In the rows, 128 means zero.
Rotation paths and how fast each direction turns (degrees each step)
Each turn is a multiple of 5 degrees from 10 to 175, or 0.
Each row of a path follows its step; steps can be skipped.
path 1
step 0: [135 122 126 122 134 135 139 132 128 133 123 132 122 130 118 131 126 123
 134 119 117 132 118 131 130 122 127 137 127 122 123 141 137 130 134 120
 132 129 133 126 121 128 123 142 124 139 130 131 125 130 138 123 140 129
 139]
step 4: [128 129 133 141 121 117 126 133 128 122 112 133 113 117 146 128 132 117
 126 120 133 113 132 129 125 128 122 126 125 128 130 136 130 128 130 134
 117 131 129 129 136 123 129 133 128 124 124 130 127 128 126 129 128 124
 123]
step 5: [133 120 122 147 128 125 127 118 122 132 125 127 119 137 129 127 126 133
 122 121 132 115 124 134 124 117 129 116 125 134 127 114 137 128 120 122
 124 125 129 118 128 122 127 130 121 130 136 130 130 120 126 133 120 127
 124]
step 7: [127 122 116 127 129 129 124 126 138 120 118 129 125 131 133 131 128 134
 129 123 133 116 123 133 123 124 127 136 126 122 113 122 130 124 128 137
 125 123 114 130 127 137 125 118 121 129 120 124 131 137 128 136 141 117
 126]
step 8: [131 133 124 128 119 123 127 130 122 133 126 131 127 136 110 121 120 129
 120 134 125 124 118 138 125 128 132 120 134 124 128 130 124 125 132 124
 126 122 114 128 117 128 134 121 115 131 132 132 127 143 117 131 130 123
 119]
step 16: [127 134 124 126 131 123 119 132 138 120 126 128 126 120 136 140 122 132
 130 117 134 118 123 127 127 121 123 122 126 143 132 130 135 125 139 121
 129 134 121 130 115 120 136 134 128 136 127 132 138 132 128 121 124 119
 134]
step 19: [130 125 116 134 123 130 134 139 131 121 118 129 118 130 123 126 139 127
 129 125 122 115 117 128 128 139 128 125 119 134 125 133 139 132 139 130
 134 126 126 131 131 131 124 131 136 133 130 143 131 136 134 136 131 126
 119]
step 21: [122 129 127 124 138 132 136 133 118 140 124 129 117 134 131 122 127 124
 129 134 131 131 134 128 114 125 130 125 131 136 115 118 127 131 133 134
 133 136 138 127 119 125 123 125 131 129 128 123 126 146 124 140 126 126
 120]
step 25: [131 117 109 131 128 125 119 129 129 124 121 134 127 135 121 132 130 124
 124 127 132 132 121 128 135 118 129 124 118 130 122 122 137 114 125 129
 142 131 121 125 141 119 131 132 129 132 122 128 125 119 127 127 136 127
 135]
Directions:
[129 131 130 124 130 128 126 126 126 128 126 126 128 127 130 129 127 130
 129 127 126 132 127 128 128 127 127 127 127 130 130 134 131 130 128 128
 130 128 128 127 129 130 130 129 128 130 129 127 128 124 128 127 129 129
 130] | 25
[128 129 128 127 127 127 126 127 130 129 129 125 126 129 125 130 129 126
 128 125 128 126 126 130 130 127 128 127 128 126 128 131 130 131 130 126
 123 130 128 126 127 128 128 129 128 127 128 131 129 130 126 126 125 129
 125] | 95
[128 128 129 126 129 129 131 129 129 129 128 126 131 123 128 128 128 126
 125 128 127 125 127 131 127 127 128 127 125 130 125 128 128 128 130 128
 128 125 127 126 128 127 128 128 126 125 126 126 125 126 127 126 128 130
 131] | 160
[127 127 130 127 130 127 131 128 127 129 130 130 127 129 129 132 130 129
 126 130 126 128 127 126 130 127 129 128 126 127 128 128 130 124 129 128
 130 131 129 128 131 130 129 126 130 126 127 131 127 131 125 128 125 128
 131] | 10
[128 126 132 129 125 127 129 127 127 130 124 129 133 128 127 126 130 131
 126 130 129 129 127 126 126 129 129 126 128 126 130 130 126 129 132 129
 127 129 129 130 127 128 127 129 129 127 126 131 126 127 125 129 129 128
 126] | 160
[129 130 128 128 125 129 129 128 125 127 130 132 130 126 128 129 127 128
 128 127 127 131 127 126 127 126 126 125 129 126 126 127 129 130 129 127
 127 128 128 128 129 128 122 126 125 130 129 128 129 128 128 131 125 131
 129] | 120
[130 127 127 125 132 129 128 128 125 128 129 126 127 128 125 125 130 129
 129 128 131 129 131 127 129 127 130 124 129 127 126 127 131 127 131 125
 129 129 126 130 128 126 126 130 131 126 130 128 127 128 130 127 128 129
 128] | 115
